In the data rows, the value 50 means zero.
Some points, one per row:
"37 42 53 45 44 49 51 38 56 73 61 55 42 42 32 26 29 47 54 57 60 53 62 53 47 47"
"71 57 57 59 46 36 40 61 49 59 45 46 53 30 43 56 59 67 56 56 47 43 33 38 54 57"
"56 54 60 55 55 43 59 67 54 47 52 42 41 44 51 52 65 60 50 50 47 40 46 36 45 54"
"68 50 47 59 51 46 47 49 49 39 46 47 34 60 55 57 69 55 51 44 29 46 41 45 56 57"
"48 42 38 42 57 59 68 46 45 50 36 60 62 57 58 50 37 19 27 32 46 53 59 66 63 49"
"59 52 59 53 49 43 40 54 50 53 44 37 35 45 35 64 59 68 72 67 50 35 32 33 31 51"
"85 88 78 24 0 0 26 0 0 99 99 63 22 9 23 60 43 99 30 0 46 0 99 68 88 63"
"62 76 57 58 51 46 48 45 47 53 45 44 46 36 32 43 55 77 71 75 54 57 24 24 39 47"
"43 48 49 51 41 58 56 45 51 48 40 40 59 62 49 50 53 57 48 34 37 47 51 46 64 51"
"40 41 43 41 59 65 45 58 38 44 47 60 66 73 64 43 35 32 46 36 40 60 69 68 55 51"
"70 67 63 69 54 47 52 43 44 55 48 47 44 49 42 56 62 66 59 43 43 36 27 34 42 53"
"40 43 49 51 46 42 42 41 49 57 58 61 56 44 41 35 44 43 34 68 73 61 60 55 50 27"
"64 47 45 30 57 49 62 55 43 41 32 46 52 69 71 71 66 47 41 24 33 42 44 66 69 60"
"42 38 31 53 55 49 52 26 54 53 56 65 52 49 36 42 35 37 38 61 70 62 61 58 40 37"
"64 62 52 38 50 45 50 64 45 46 36 46 36 40 48 65 71 57 52 35 35 27 49 60 55 72"
"54 54 62 64 59 45 52 51 52 47 60 39 34 43 37 45 58 62 70 62 45 46 35 24 38 47"
"43 54 42 40 43 42 40 58 54 49 70 64 52 39 33 25 40 49 57 63 64 64 52 48 46 44"
"37 37 59 53 48 50 47 46 58 44 64 60 53 53 38 40 35 50 59 53 80 55 67 48 52 36"
"60 36 51 29 46 50 55 53 62 51 43 37 50 59 67 56 71 49 42 30 37 45 39 47 69 65"
"39 50 59 51 47 42 34 55 56 62 55 67 57 53 36 30 48 47 51 72 67 58 62 57 59 36"
"42 39 55 52 63 44 45 66 53 53 58 53 53 40 37 42 31 38 55 54 63 57 50 46 40 35"
"55 51 42 43 43 50 63 60 45 47 34 49 51 55 65 66 47 49 45 26 31 51 53 54 74 65"
"60 49 42 43 50 62 50 49 41 31 50 43 50 62 72 69 49 50 34 30 42 49 48 54 67 48"
"53 41 48 48 57 52 52 54 54 56 66 61 66 53 45 27 43 48 56 52 59 61 59 55 42 51"
"63 57 60 57 59 55 50 56 50 47 48 45 32 41 44 53 61 62 58 43 47 38 32 40 35 58"
"59 47 44 50 50 42 51 44 56 41 54 49 54 53 46 57 35 37 47 43 63 68 56 57 62 49"
"38 32 41 54 58 56 42 45 32 37 61 42 64 65 57 49 46 44 32 35 48 60 65 58 55 39"
"56 44 56 30 46 54 54 45 49 41 32 40 49 61 63 57 50 54 37 31 46 32 49 61 62 61"
"53 69 52 53 48 54 49 56 62 50 44 50 37 43 49 52 57 58 64 59 48 41 31 36 41 43"
"47 39 53 54 56 53 39 43 39 43 47 50 48 52 50 52 62 39 41 50 47 42 62 66 54 65"
"6 4 0 99 99 0 45 48 99 14 99 0 6 16 25 74 0 25 50 0 42 0 97 17 88 50"
"41 32 42 37 53 46 44 42 51 44 62 55 51 41 56 37 60 46 55 65 61 53 56 53 50 39"
"41 49 54 45 40 30 39 36 47 51 61 70 57 61 36 43 25 45 51 60 64 66 67 36 51 32"
"49 43 34 55 49 51 51 55 43 38 39 48 52 63 69 58 55 46 46 42 38 43 51 48 61 59"
29 more points follow, each with its number after it:
"68 54 45 41 52 51 56 55 57 51 38 42 48 58 59 57 54 49 42 38 27 33 51 49 63 66" 0
"42 43 29 44 41 39 47 47 39 47 43 60 60 64 71 49 45 47 32 39 42 61 69 70 60 55" 1
"60 52 56 41 51 49 44 54 56 47 39 37 36 35 49 50 58 60 53 49 45 44 32 46 43 53" 2
"48 43 50 45 39 49 43 47 58 55 55 55 54 33 38 42 33 46 51 51 73 65 57 48 42 37" 3
"36 43 47 43 52 53 52 49 40 42 65 57 71 57 54 39 39 21 37 35 63 66 68 69 52 51" 4
"39 42 50 34 52 65 56 45 49 41 50 52 56 61 61 66 61 45 39 47 42 36 59 47 55 46" 5
"37 52 41 59 43 52 49 38 45 48 40 60 58 55 69 54 45 37 28 54 55 81 68 62 51 45" 6
"40 36 45 50 65 53 47 44 34 43 40 56 59 71 71 45 52 27 30 33 51 57 68 70 63 51" 7
"23 59 43 47 0 55 99 29 99 0 91 64 2 0 0 6 32 81 41 40 98 5 99 81 99 46" 8
"51 53 50 39 40 55 55 54 54 66 63 56 48 44 41 53 46 48 66 64 55 61 62 45 35 51" 9
"63 62 63 51 46 48 46 48 51 50 46 47 46 43 57 57 56 60 58 40 33 40 38 47 54 69" 10
"51 42 47 63 63 63 56 42 48 44 42 56 45 44 29 31 43 64 52 68 76 70 36 24 20 22" 11
"55 71 69 57 50 57 43 49 48 62 44 35 49 51 53 55 64 64 52 65 42 27 29 33 45 43" 12
"47 47 53 46 38 44 49 48 44 51 58 57 56 47 42 42 43 35 59 71 64 68 68 54 44 58" 13
"60 50 44 46 46 47 49 52 42 50 39 65 54 50 49 48 50 48 41 42 42 47 46 71 50 55" 14
"48 68 73 75 52 46 44 59 41 58 60 52 41 39 37 54 54 76 79 63 54 36 25 23 33 42" 15
"46 33 53 99 27 73 85 20 74 53 96 73 0 16 44 37 99 99 13 64 4 0 99 45 99 99" 16
"41 49 55 48 47 52 56 44 45 56 56 56 50 43 45 45 48 39 64 55 81 61 52 33 39 50" 17
"66 58 51 46 46 58 47 54 43 48 53 42 34 43 66 53 59 50 51 43 44 43 57 53 48 65" 18
"40 38 45 60 55 48 58 39 49 49 47 51 57 53 56 50 35 42 32 53 54 68 65 59 54 42" 19
"51 59 66 69 54 59 58 49 45 59 49 49 52 33 37 40 39 57 71 70 50 52 36 20 36 46" 20
"64 56 52 46 56 46 52 56 42 58 50 58 38 48 42 54 65 60 58 51 48 48 34 47 42 50" 21
"43 56 39 48 45 61 55 43 50 47 44 62 49 57 60 47 47 42 28 58 57 59 63 52 52 48" 22
"48 37 48 44 57 56 44 43 35 47 54 54 66 68 47 43 38 35 42 45 51 69 53 62 61 51" 23
"49 65 64 55 50 44 44 59 54 53 47 41 33 43 48 57 70 59 57 54 42 36 32 38 49 48" 24
"55 58 53 52 46 56 55 58 55 43 31 41 48 37 51 67 80 73 62 37 39 20 41 55 52 59" 25
"56 56 47 53 48 54 47 51 64 43 39 48 39 53 65 68 56 54 45 39 41 41 46 60 57 65" 26
"41 69 67 49 42 49 55 54 33 50 35 47 33 43 37 45 59 68 63 62 54 30 19 34 30 52" 27
"52 76 68 55 54 47 57 47 57 53 56 46 45 45 42 43 76 68 66 55 40 25 36 36 32 40" 28
Which three of these numbered points are nearest to each point below, looking only along the 6 directions in which the first points spread most? Their numbers follow each, nearest first.
"61 42 50 49 52 48 38 43 47 46 49 52 45 47 49 53 39 48 43 44 42 42 47 51 52 56" > 18 14 5
"45 42 48 47 54 47 50 42 57 48 45 57 60 45 41 52 34 34 46 56 50 60 72 72 44 31" > 19 22 13
"59 44 38 45 53 56 42 44 37 37 37 37 48 60 72 61 51 52 32 37 44 51 53 59 59 58" > 5 26 1
"44 36 40 55 57 44 48 43 41 46 28 42 56 54 59 61 52 45 51 37 36 62 67 61 48 54" > 5 22 1
"57 66 55 55 42 51 55 54 48 46 35 40 42 44 58 65 62 59 59 51 29 22 41 51 52 68" > 25 10 2
"35 40 52 51 40 41 56 53 42 47 49 49 58 57 45 28 35 24 47 47 62 56 67 48 54 41" > 19 22 4
"43 43 53 57 40 41 37 43 57 55 74 72 64 45 36 33 37 53 64 62 66 70 72 48 51 46" > 3 13 17
"49 44 32 46 49 53 52 45 39 32 55 57 57 49 57 48 35 40 25 24 47 47 68 65 68 53" > 1 7 4
"39 40 31 43 52 58 53 36 53 43 57 58 57 56 51 49 45 41 42 46 45 57 55 57 54 46" > 19 22 23
"41 52 48 48 52 53 53 57 49 48 39 56 37 57 61 58 53 51 45 36 40 44 54 50 63 52" > 26 5 0
"55 67 55 38 49 52 53 50 61 60 51 45 45 33 42 55 57 70 57 54 35 35 37 52 40 58" > 2 21 24
"54 50 45 39 46 41 59 52 58 52 42 35 46 67 66 68 62 55 41 24 21 39 56 62 68 77" > 0 26 18
"53 58 40 36 58 49 46 47 41 44 53 44 51 66 58 49 48 41 49 40 34 39 51 64 62 50" > 5 14 26
"63 64 55 53 55 61 54 51 54 44 39 39 39 53 65 56 59 56 46 40 28 30 45 50 56 57" > 26 0 10
"53 55 60 50 46 49 59 53 58 59 46 50 40 42 31 59 68 61 55 56 43 38 41 41 45 34" > 21 2 24
